128 stands for zero in the data rows.
Two rows play each game, the first against the second. How much does the first row win by? 20 is about a draw, 40 a big win and 0 a big loss. Wins can go round in a circle: one row can beat a second, the second a third and the third the first. Each row has two weighted sums of its numbers, A and B, taken from their middle values. A row wins by its A times the other's B, less its B times the other's A.
[ 86 234 214  99 204 202  89 141  85 117  94 200 145 165 143  62 116 111]
[122 246 152 116 252 222  72 113  28 210  74 117 201 232 106  33 125 156] 34
[100  59 120 170  90 198 125 187 125 160 120  96 144 155 121 204 232 176]
[111 120  93 125 114 130 143 144 112 123 127 132 121 134 105 148 122 127] 21
[173 163 200  65  73 249 185 153 219 116 217 173 109 124 163  48 129 106]
[134 149  92 117 106 135 109 102 148 110 179 140 157 133 110 151 144 134] 27
[133 114 144 123 115 100 127 127 113 129 124 113 132 119 137 137 129 140]
[133 102 105 112 122 105 148 108 135 138 134 100 126 143 134 136 117 140] 20
[125 117 115 148 123  84 107 108  97 135 100 148  89 149 159 155  84 144]
[136 120 106 130 121 119 141 117 128 122 126 120 131 130 113 137 128 131] 21
[127 129 113 126 127 105 117 121 131 135 116 133 104 138 132 130 104 113]
[177  44 182 224 107 105 152 149  43 102  76  65  73  11 162 144 218 135] 19
[180 100  92 191 152 136 134 140 193 127  80 124  26 121 123 147 152  78]
[127 140 114 126 142 119 145 139 120  99 133 111 134 115 124 130 153 143] 16
[119 116 106 130 131 128 122 119 146 125 114 118 137 131 124 137 121 127]
[128 101 133 154  83  74 135  61 117 151 120 129  52  91 157 111 113 138] 19
[147 101 166 142 131  78 123 170  50  97 122  96 116  61 156 147 173 177]
[117 128 115 132 136 122 147 139 125 106 109 113 138 133 136 106 126 146] 20
[124 110 145 135 152 117 102  95 143 140 159 131  97 102  76 201 140 118]
[127 124 109 141 129  97 148 116 125 118 118 107 125 127 125 126 141 140] 16
[112 148 129 101 130 117 102 124 144 106 125 133 144 148 144  94 110 100]
[217 208 128 114  49  86 127  33 108 113 255 221 193 136  46 217 149 139] 4
[119 124 114 141 160 170 132 136 123 121 134 144 105 135 107 139 164 122]
[114 126 129 131 144 137 127 132 129 120 123 130 132 132 103 128 120 160] 20
[122 112 144  99 128  91 112 114 135 136 132 123 158 122 132 127 105 124]
[136 156 147 187 118 181 161 155 126 125 151  64 120 142 165  94 119 143] 24
[129 157   0 165   3 204  25 113  81 128 111 184  42 159 101 247  24  62]
[120 122  97 133 121 123 117 136 124 127 125 108 157 141 113 133 151 139] 21
[118 129 130 135 141 102 123 112 125 143 107 122 148 131 126 122 124 145]
[113 137 118 150 131 142 120 115 142 126 143 142 154 167 141 133 131 169] 19
[130 152 114 133 162 100 139 124 127 139 133 138  95 116 125 135 160 136]
[121 121 131 105 144 132 110 125 128 123 115 111 128 117 135 109 121 124] 17
[119 123 113 117 131 142 126 128 129 123 137 113 164 127 129 122 138 130]
[142 137 172 145 126 207 127 121 197 110 156 104  90 120 142  56 165 138] 19
[121 121 137 135 130 132 167 127 129 117 134 114 119 141 156 105 121 151]
[148  99  50 161 151 157 120 119 162 134 101 176 154 128 100 158 167  89] 22
[124 113 104 136 131 137 127 135 134 111 118 128 164 123 118 143 118 135]
[124 137 168 134 152 144 125 106 143 154 164 118  99 127 145 100 160 115] 20
[119 197 154  86 150 127 112 197  65  69  98 147 131  83 137 151 125 105]
[108 114 175  85 193  91 181  44  94 106 152 122 151 137 130  72 106 212] 18
[129 143 122 149 158  98 141 127 126 150 160 138 117 125 100 165 146 113]
[126 134 137 138 121 115 131 112 144 104 124 127 157 128 119 116 116 126] 21
[127 119 111 140 133 122 127 130 128 112 112 124 119 132 128 121 126 139]
[131 119  72 149 144 129 146 113 171 127  99 172 155 116 116 165 160  98] 21
[119 130 129 136 132 104 117 104 126 119 105 114 133 132 123 106 120 139]
[118 127 123 133 121 111 137 126 143 118 130 124 132 127 126 137 115 128] 21
[127 108  99 115 126 100 122 120 144 117 130 128 124 132 124 136 125 132]
[139 119 113 115 124 107 134 134 129 120 128 119 115 121 114 130 131 122] 19
[ 75  52 124 192  79 172 130 111 211 174 184 110 128 148 181 188 215 164]
[127 119 110 138 134 111 135 124 116 120 122 113 112 136 123 116  95 144] 21
[129 119 112 142 121 116 131 117 130  88 128 116 124 139 126 129 118 123]
[127 122 115 136 140 143 119 135 134 102 128 124 116 135 111 116 146 132] 19
[117 173 128 118 181 108 128 176 100 151 125 141  90  86 112 178 166 107]
[126 125  92 141 130 138 117 127 168 108  85 165 165 121 112 173 131  99] 24
[ 82 232 180  30  83 173  59 109 244 107 167 133 221 233 235   0  79  79]
[146 182 169  88 134 120 151 168  99  86 152 159 166 114 116 137 144 100] 23
[126 219 202 114 124 114  61 204 171 230  77 135 227  64 131 177 114  47]
[113  38 182 178   3   0 138   0 108 186 171 135   0  50 168  62 108 231] 28
[158  83 104 125 110 102 123 113 120  85 105 157  55 140 149 200  93 130]
[131 128 115 110 119 119 106 115 123 116 141 134 153 130 120 139 123 114] 24
[129 129 105 125 146 126 128 117 142 113 135 116 132 120 112 132 152 141]
[118 122 125 162 138 128 145 129 122 136 138 112 132 136 145  93 125 159] 20
[132 142 150 119 138 157 166 125 157 111 144 104 124 127 150  89 139 140]
[127 131 120 126 117 111 135 132 132 102 126 131 143 131 124 121 106 137] 20
[147  64 147  97  81  74 162 143  68 184 119  73 148 146 150 141 144 138]
[160  82 146 123 113  73 153 132 116  95 100 132 119  94 158 160 108 143] 20
[137 123 112 125 127 137 115 124 136 109 130 117 133 131 127  98 119 146]
[129  97 124 139  82  68 138  79 103 130 123 131 107 102 118 119 119 157] 15
[121 120 126 135 147 150 105 124 134 104 142 115 102 122  92 159 143 116]
[128 116 121 113 120  95 125 118 128 116 133 132 159 131 135 154  98 131] 20
[126 153 131 110 128 143 125 167 115 112 110 113 140 133 118 130 151 113]
[ 65 138 160 212 141 236  76 119 154 231 159 129 163 223 176 117 229 170] 14
[124 123 122 110 126 120 105 118 131 120 139 135 144 137 128 131 122 132]
[134 132  99 129 138 133 151 118 129 131 140 131 124 140 102 132 161 109] 19
[132 123 126 117 128  96 116 125 113 123 123 126 137 127 118 125 123 129]
[132 121 118 115 142 109 139 106 119 104 137 133 147 138 109 110 113 162] 20
[128 123 131 122 130 154 150 111 135 139 126 136 140 151 102 107 150  92]
[125 134 114 124 127 124 133 128 124 105 116 119 140 128 121 138 113 142] 18
[119 156 141 142 112 120 149 145 109 172 154  86 134 141 206  71  75 152]
[135 189 113  81  80 186 146  81 165 176 139 168 190 114  93  92 132  21] 15
[112 124  92 131 133 149 137 184 109 102 115 127 100 137 103 145 129 129]
[136 111 116 157 133 116 136 113 137 131  85 116 105 122 129 135 139 123] 21
[126 123 101 131 139 147 130 137 132 121 132 119 110 136 120 149 169 127]
[139 148 128 140 128 117 113 153 149 156 123 128 149 111 127 148 117  84] 20
[123 153  95 118 128 138 112 121 133 105 122 108 133 132 118 106 136 131]
[137 114 122 122 124 140 134 112 128 154 124 155 129 141 128 140 134 112] 19
[108 125 120 122 145  97 131 107 132 124 117 118 137 130 142 111 115 142]
[123 124 106 124 151 143 101 125 131 142 125 124 152 124 117 123 135 129] 17
[133 101 118 105 128 113 139 110 141 122 123 125 140 128 132 142 129 121]
[160  98 194 102  80 115 255 148  90 154 156  74  87 137 249  71   2 159] 14
[131 144 133 118 149 111 111 123 110 115 122 135 132 110 138 140 113 111]
[104 136 156 131 148 136 135 139 117 112 128 134 127 141 131 107 112 126] 20
[131 109 143 157 151 149 135 101 138 126  89 117  91 102 140 141 167  67]
[125 127 131 113 142  85 151 108 108 115 135 123 155 135 115 109 102 157] 16
[129 135 121 141 141 123 120 126 133 114 127 115 127 129 127 143 126 130]
[125 165 163 168  81 183 171 178 115 208 181  30 137 151 255  67  56 151] 21
[133 116 115 119 125 126 121 131 128 113 127 124 125 135 131 125 121 125]
[119 140 118 121 133 104 131 125 126 144 127 133 159 128 129 133 129 142] 21
[156  52 213   0  98  75 215 103 143  95  95 153  82 108 144 132   0 107]
[128 124 111 135 144 127 134 132 141 126 123 116 134 128 135 118 123 149] 23
[122 148 145 137 153 142 115 145 148 136 170 127 111 123 123 104 168 112]
[164 152 248 216 121 246  45 115 255  21 136 140 100  99   4  86 178   0] 18
[122 171 136 101 125 152 141 146 150  99 140 141 148 152 127 106 160 102]
[131 134 113 146 151 174  99 129 173  99 136 104  89 128  97 135 184 109] 20
[133 133 107 113 139 107 137 116 128 131 124 130 132 126 129 115 119 132]
[108 140 121 131 129 109 119 128 122 132 107 117 155 120 134 105 122 151] 21
[134 123 101 139 120 102 100 116 118 169 109 161 137 141 134 164  97 121]
[122 120 119 114 112 111 115 127 133 124 123 115 160 130 117 127 117 139] 21
[126 115 120 121 154 124 134 132 138 139 115 137 154 120 136 138 122 117]
[135  94 149 129 115 101 153 122 117 121 111 112 115 118 149 116 122 105] 19
[139 117 137 119 102 135 123 137 120 124 117 131 122 127 159 119 117 134]
[114 143 169 128 167 180 159 127 124  49 139 194 100 148 128  70 127 120] 19
[125 123 115 125 119 125 118 127 128 119 106 124 144 137 112 123 123 126]
[131 145 122 132 174 129 116 167 129 126  99 129 114 107 122 171 124 114] 20
[ 95 232 149 207 114 204  72  54 129 255 255 104  89  62 152 151 170 103]
[118 135 121 125 144 123 128 127 134 121 134 118 119 129 128 132 148 131] 18
[119 122  90 132 137 139 125 113 125 116 127 120 148 137 119 128 133 135]
[ 89 146 159 150 149 165  22 106 154 163 193 173 126 156 104 209 118 170] 18
[122 131 122 122 140 109 153 132 126 115 127 120 137 136 128 124 149 156]
[126 117 106 118 130 110 117 130 115 127 139 120 141 126 121 119 144 130] 17
[127 135 155 134 134 116  97 122 145 104 115 128 148 119 109 108 102 124]
[105 126  69 151 147 173 159 184 102 105 134 131  95 141  92 151 155 135] 22
[123 115 106 117 126 123 122 121 143 105 133 125 143 144 119 128 113 131]
[127 130 105 123 116 113 120 116 133 118 133 126 115 133 131 139 115 127] 19
[120 147 109  98 122 134 115 153 135 116 120 128 136 125 121 146 157 118]
[124 126 121 106 143 110 117 129 128 114 122 120 142 126 134 122 114 136] 21
[124 125 131 152 140 141 134 132 136 130 102 118  95 112 139 128 153  97]
[149 108 162 205 133 231  89 106 179 116  85 114  61  94  99 114 158   8] 25
[117 134 113 135 136 108 143 111 118 120 109 130 156 132 123 120 115 153]
[134 129 142 153  92 111 128 119 122 161 125 100  94 117 135 117 138 146] 23
[127 132 109 134 141 143  89 145  95 126 103 147 117 129 131 157 113 139]
[155 176  95 137 125 140 117  92 123 118 186 157 128 138  77 152 170 146] 20
[160 156 122 122  93  98 127 108 139 127 149 158 146 132 106 157 125 108]
[114 152 139 124 169 144 113 125 109 164 117 110 139 155 125 113 129 154] 14
[169 124 142 147 207 141 156 176 149 180 121 136 172 100 127 133 106  47]
[148 161 128 118 173 132 133 154 137 145 125 138 163 154 140 111 102  67] 15
[118 103 151  92 159 107 137  82 111 119 144 108 169 137 128  95 104 178]
[120 193 192  87 104 166 110 171 156 118 116 116 148 100 126 123 137  93] 19
[100 177 130  92  97 117 100 107 179 113 137 131 185 200 194  63  85 104]
[134 137 159 191  88 135 115 118 108 170 119 104  64 105 171  99 162 149] 18
[101 120  78 141 118 166 113 191  93 140 127 154 101 152  95 135 126 141]
[130 117 103 141 139 140 111 135 143 142 127 110 137 129 114 156 165 124] 21
[135 119 122 124 129 134 142 118 127 125 139 127 136 135 124 143 133 133]
[133  79 142  82 137 114 163 109 134 103 114 122 114 132 121 109 112 150] 23
[123 125 129 121 142 126 113 142 138 147 132 122 132 118 138 141 126 126]
[129 106 134 149 134 142 127 106 126 126  97 122 103 107 132 114 139  60] 18
[118 134 121 117 140 108 141 124 117 111 107 112 130 123 140  97 124 146]
[107 218 175 126  83  99  63 135 161 162  76 113 168  87 123 164 159 109] 23
[131 110 148 106 135  98 126 124 135 145 102 129 148 123 139 149  90 107]
[125 125 107 117 140 130 125 143 126 135 125 113 124 117 124 123 131 144] 21
[107 185 107 179 213 164 102 214 100 212 226 189  28 129  44 217 212  78]
[125 119  91 144 141 150 103 128 155 128 109 142 139 127 125 144 128  98] 19
[117  87 170 151  59  67 175  93  94 191 163  87  66 107 202  71 108 187]
[105 146 131 125 139 135 104 124 136 155 121 114 149 121 118 141 150 127] 21
[118 127 118 122 149 124 129 127 116 140 117 116 138 120 131 128 138 136]
[119 130 113 116 123  82 140 113 139 122 130 117 155 125 127 110 120 150] 19
[119 124 118 135 140 118 144 121 118 133 127 118 154 127 134 131 117 143]
[113 129 117 109 136 107 130 117 115 127 125 112 156 125 129 131 140 153] 19
[130 119 104 133 116 117 119 119 139 109 130 130 131 133 123 142 107 125]
[120 143 118 105 102 139 126  73 153 119 127 114 146 119 133 108  99 127] 19
[135 147 146 116 176 124 132 147 131 196 149 152 136 110 106 160 151  71]
[130 117 127 145 130  96 131 136 109 125 127 110 137 109 138 149 149 142] 19
[117 129 136 121 126  95 120 111 125 138 129 129 159 129 128 121  88 132]
[156 112  90 166 133 117 136 157 162 112 116 117  86 149 117 126 119 143] 21
[128 105 121 128 137 146 152 149  98 132 131 104 150 124 118 127 163 169]
[129 103 114 116 124 117 119 123 140 129 122 125 133 129 132 135 126 125] 22
[101 122  48 159 103 181 164 243  78 131 112 166  66 135  78 190 105 135]
[124 134 112 122 125 121 115 116 124 118 132 125 149 140 125 115 136 134] 21
[130 121 109 114 113 100 141 126 126 135 128 124 133 139 135 104 117 131]
[132 135 114 140 107 136 127 114 120 121 156 130 156 143 113 123 111 154] 18
[152 161 154  86 111 136 189 138 140 182 138 188 151 137  94 116 140  45]
[119 124 121 115 121 109 113 129 121 129 122 126 136 128 128 113 109 124] 32
[116 127 109 133 149 122 127 129 136 122 129 122 142 127 111 123 137 136]
[115 121 154 166 146 127 124  96 137 128 156 127 104 120 113 153 123 143] 22
[137 117  96 115  83 127 137  95 142 141 135 122 161 139 126 124 102 114]
[ 64  41 122 232  68 195 148 130 216 172 196 114 114 152 170 207 248 185] 19
[120 126 128 140 128 122 132 161 101 157 122 100 138 134 153 126 111 148]
[108 150 135 112 131 153  86 139 126 160 118 123 157 134 123 118 151 134] 17
[111 122 112 120 125 113 131 113 126 121 122 123 151 132 126 107 123 153]
[116 173 126 101 178 152 112 134  86 162 105 122 140 170 144  85 125 143] 25
[127 170 178  79 117 135 125 192 105  80 124 114 120 124 125 123 162  93]
[134 106 128 111 146 141 128 104 124 147 131 119 151 130 119 110 121 152] 20
[125 115 115 126 126 119 128 122 128 119 135 130 142 128 120 106 136 119]
[110 150 138 114 157 105  99 160  86  99  99 145 151  91 131 155  99 136] 23
[176 101 189 145  94 109 149 135 109  74 144  86 116  71 183 114 187 175]
[120 120 114 123 131 131 119 144 129 118 116 123 126 134 127 129 119 146] 21
[129 184 146 198  72 105  24 149  86 139  55 174  99 141 150 244  83 121]
[131 122 130  96 110 121 102 128 115 133 113 142 136 133 120 114 131 116] 23
[142  99 115  80 112 110 166 111 149  93 132 125 100 126 129 152  86 131]
[129 128 130 148 117 136 139 135 124 154 143 112 125 127 149 104 116 139] 21
[127  90 130 166 139 184 125 108 143 151  99 143 103 102 134 124 154  37]
[127 110 110 120 135 105 127 123 137 133 134 129 126 120 142 121 122 129] 29
[130 115 112 120 133 142 135 139 123 115 126 114 133 120 129 122 143 148]
[131 124 107 128 139 130 137 141 125 119 129 123 131 127 114 132 152 130] 20
[105 116  79 137 129 136 150 183 108 116 127 136 119 133 104 148 123 155]
[119 123 119 132  92 200 126 170 111 144 110 106 172 124 122 136 164 146] 20
[170 185 229  71 150 178 166 255 108  92 132 142 147  98 129 108 157  35]
[128 107 131 119 124 120 119 117 118 132 120 125 158 124 129 134  94 120] 24
[138 104 131 143 123 139 108 117 112 125 128 126 143 128 120 132 105 138]
[131 120 110 115 124 123 115 118 130 113 130 121 131 131 119 136 119 136] 21
[124 104  75 153 159 156 134 121 148 113 107 153 148 118 110 133 164 111]
[118 121 115 121 131 131 120 113 133 135 110 108 125 126 141 122 132 129] 20
[119 130 132 121 140 127 130 134 125 107 110 112 142 125 134 115 132 141]
[133 117 110 104 115 101 114 124 120 127 118 128 128 134 116 149 129 107] 19
[118 123 113 129 118 114 117 110 141 123 127 115 145 143 130 132 124 113]
[155 140 218  84  89 230 171 124 244 105 172  88 107 110 202   0 123 138] 15
[134 130 122 126 125 126 111 156 116 127 112 109 162 126 111 131 119 133]
[131 122 108 133 133 111 124 120 145 125 133 127 108 128 128 159 136 118] 20
[126 120 109 120 123 122 121 129 127 137 114 121 130 129 115 130 117 117]
[126 119 119 116 143 133 122 120 123 114 119 125 143 129 131 115 130 143] 21
[116 125 118 110 148 109 131 129 128 113 123 119 150 124 130 115 112 145]
[115 127 115 134 125 119 130 120 127 120 122 114 125 140 124 128 128 126] 22
[134 100 125 160 150 157 150 103 134 131  81 105  89  88 130 114 139  47]
[127 116 121 125 131 103 140 128 124 111 123 118 112 125 119 121 113 133] 19
[127 144 119 131 164 118 130 137 120 135 148 115 113 125 121 156 164 118]
[118 158  71  99  89 150  92  68 152 135 120 107 146 114 123 112 116  96] 20
[116 125 128 138 156 129 120 126 134 120 136 116 107 122 113 141 141 146]
[135 155 185 228  77 162 179 153  83 220 155  43  90 113 253  62 106 180] 25
[129 122 104 140 137 105 130 128 137 123 127 113 139 128 119 128 129 139]
[121 118 123 116 116 120 126 143 135 135 130 129 136 124 130 130  97 132] 18
[118 146 129 104 117  99 120 101 140 139 119 133 164 153 152  92  93 122]
[116 119 118 119 138 108 130 131 133 105 122 122 131 121 126 131 114 136] 21
[112 122 157 158 170 141 101 111 139 139 162 133  76  98  79 192 161 126]
[113 126 128 141 131 133 121 124 107 137 121 115 143 130 126 114 122 137] 18
[120 129 109 135 151 130 117 120 124 118 119 103 136 131 120 124 154 135]
[120 122 141 110 146 142 151 120 124 101 132 142 111 135 136 123 118 127] 22
[118 117 104 129 134 134 119 126 120 133 122 109 119 127 123 130 168 144]
[125 114 131 123 129 121 113 111 126 133 142 119 159 133 136 127 117 125] 19
[130 117  94 130 126 114 148 137 126 123 118 117 134 124 107 139 149 134]
[145  84 171  59 120 110 175 107 136  86  98 134  87 125 126 120  68 118] 25
[101  80 111 166  90 132 117 127 185 158 162 122 127 140 153 176 182 142]
[123 179 144 164 217 157  82 142 141 219 226 181  74 118  81 191 216  49] 24
[108 169 126 105 113 149 102 114 154 117 145 125 184 177 165  79  97  99]
[114 153  93 112 113 138  88  93 138 128 131 109 130 135 132 117 120 115] 18
[142 111 111 172 117  99  83 113  90 134  98 171  76 158 147 188  86 127]
[117 120 121 133 121 124 127 128 125 121 119 116 149 134 109 128 101 141] 20
[124 103 128 146 140 137 127 111 118 128  88 117 112 109 139  99 134  78]
[147 105 159 156 115  71 150 133  70 120 124 115 142  78 143 118 169 172] 20
[143 159 129 117 119  99 132  93 115 134 166 154 163 130 107 129 116 158]
[125 112  81 150 133 145 159 125 160 116 110 160 145 127 116 145 151 126] 19
[127 119 116 134 129 139 132 133 124 115 109 121 130 127 119 131 143 127]
[119 117 112 134 124 104 123 108 128 120 119 123 127 134 134 155 144 137] 19
[129 134 140 109 127 155 164 131 161 163 150 160 135 134 117 122 153  88]
[134 114 168 101 144 141 179  66 138 115 166 119 153 134 140  73 125 188] 18
[130 132 122 119 131 127  98 117 128 115 130 120 120 137 126 106 118 120]
[119 133 122 129 128 131 134 137 123 126 117 120 134 134 129 116 121 137] 21
[ 93 112 139 123 163 120 101 129 131 194 149 134 135 122 117 158 153 129]
[ 98 164 146  85 117 121 103 117 169 130 158 138 210 173 162  91  89 112] 24
[161  91 120  90  74  80 170 140  95 179 116  92 181 168 130 114  94 118]
[215   0 255   0  76   0 255  74 157   0  85 199   0  92 173 156   0 124] 26
[112 207 195 144 227 204  92 172  36 101  10 178  81  59 153  78  92   8]
[136 100 104 153 130 136 141 103 132 133 104 122 105 109 127 134 139  79] 32
[131 115  98 118 121 116 120 119 136 126 127 121 120 137 125 143 113 140]
[115 126 122 109 133 111 132 126 118 130 121 117 141 134 122 129 126 138] 21
[130 118 115 127 143 140 126 129 120 140 134 108 125 138 129 115 141 128]
[128 121 127 138 126 142 133 127 124 122 140 108 143 134 133 123 121 143] 21
[145 102 116 175 135 150 144 125 146 126  77 122  75 109 135 129 146  39]
[124 120  98 127 122 124 133 142 111 142 137 113 132 143 138 142 126 143] 19
[124 136 103 115 138 142 127 128 139 123 130 120 120 137 131 148 139 136]
[169 114  75 177 109  99 130 151 170  89 120 130  69 149 141 137 106 152] 20
[124 119  98 148 145 135 131 118 140 124 117 144 144 129 115 146 155 115]
[172 106  68 165 119 103 141 131 163 121 120 127  84 149 130 163 119 146] 20
[124 148 127 100 152 122 102 156 103 115  92 135 128  96 127 135 133 118]
[150 162 179 227  82 199 226 197  97 199 198  32  91 144 255  15  48 188] 25
[123 131 118 121 138 100 118 123 127 119 119 113 137 133 128 121 125 137]
[122 125 124 105 130 134 123 119 143 139 132 122 153 121 138 114 124 133] 15
[117 130 118 115 135 123 102 125 118 122 108 110 120 139 124 120 130 131]
[135 107  97 129 129 129 128 122 120 113 132 112 128 140 112 128 143 120] 20
